In the data rows, 128 means zero.
Every row has one hidden group. There are 3 groups. Groups can overlap: rows of different groups may look alike. Groups are numbered from 0 in the order they first appear among the rows asked about.
Each row in order, then its group:
[ 93 136 151 121 128 114 106 118  68  93  74  75] 0
[149  86 105 168 147 158 152 112 194 208 184 168] 1
[141  82  71 134 122 132 108  84 124 117 156 171] 2
[107  63  76 128 107 107  52  40  91  88 127 121] 2
[115  83  82 164 151 162 157 114 165 161 169 105] 1
[114 128 116  99 110  91  96 114 102 139 132 138] 0
[131 103 106 116  87 113 110 115 121 110 133 140] 0
[118 161 153  74 117  86 122 168 120 128 121 134] 0
[128 146 144 128  93  74  57  79  73  99 106 124] 0
[108 140 143  85 139 132 188 193 132 146  96  81] 0
[ 95 118 125 112 116 117  97 149 126  83 105 123] 0
[ 85 124 108  79 117 106 127 144 113 133 114  95] 0
[128 181 175 155 120  84 104 112 119 121  95 134] 0
[139 178 178 116 168 146 149 155  93 124 116 107] 0
[105  94  75 138 153 177 176 122 135 123 130 110] 1
[135 173 193 138 146 111 119 142 106 113 103 131] 0
[162 143 130 161 184 146 166 125 126 173 152 152] 1
[156 119 139 138 137 166 142  69 123 123 112 156] 1
[149  90  85 136 110 125 126 125 176 163 164 159] 2
[144  79  62 112  92 164 169 147 169 165 166 117] 1
[166 194 173 131 126 103 117 154 119 127 155 139] 0
[ 99  66  63 117 156 194 192 132 142 136 130  93] 1
[101 121 126  67 110 109 121 170 129 155 130 103] 0
[ 74 109 114 101 117 111 140 147  93 103  61  57] 0
[118  95 120 135 148 161 150 137 126 135 106  95] 1
[187 143 141 165 178 206 178 147 129 117 147 139] 1
[156 129 124 144 136 137 146 122 165 179 162 139] 1
[150 114 115 195 176 204 183 131 157 137 157 170] 2
[153 120 133 126 139 152 129 112 127 155 151 144] 1
[188 156 128 131 100 114 123  90 139 152 172 153] 1
[130 173 178 117 142 112 100 113  83 122 119 118] 0
[157 158 173 141 117 153 152 200 183 153 163 148] 0
[116 120 106 117  79 100 125 170 183 162 163 140] 0
[100 153 161 123 154 138 169 180 122 133  80  75] 0
[174 178 149  60  81  90 122 196 171 189 205 190] 0
[ 70 128 140 135 131 101  91 106 100 106  93 101] 0
[127 146 131 105  99  93 106 129 130 112 137 143] 0
[102  96 105 163 134 137  99 110 162 126 153 122] 2
[177 214 189 118  86  97 136 192 159 134 136 148] 0
[150 107 118 203 192 188 149  79 120 123 144 158] 2
[155 108  99 155 144 148 126  71 107 109 127 148] 2
[ 81 132 140 113 100  75  35  75  73  59  97 121] 0
[182 135 151 189 134 181 139  98 138  92 128 176] 2
[169 154 148 197 159 165 154  98 159 121 122 157] 1
[151 121 117 174 155 130 127  84 104 156 148 111] 1
[124 144 139  80  91  72  91 148 115 115 124 130] 0
[112  81  73 129 121 153 114  68 105  57  98 118] 1
[116  45  70 138 122 164 116  85 155 131 157 172] 2
[122 235 247 154 163  74  93 147  94 101  77 117] 0
[132 137 135  67  72 108 137 187 154 139 131 140] 0
[ 43  89  84  18 109  82 104 116  64  82  75  62] 0
[107 130 144 116  90  96 117 173 151 103  88 100] 0
[ 89 160 144 133 166 114 162 173 114 133  87  98] 0
[128  94 114 156 141 139 143 144 164 149 131 145] 2
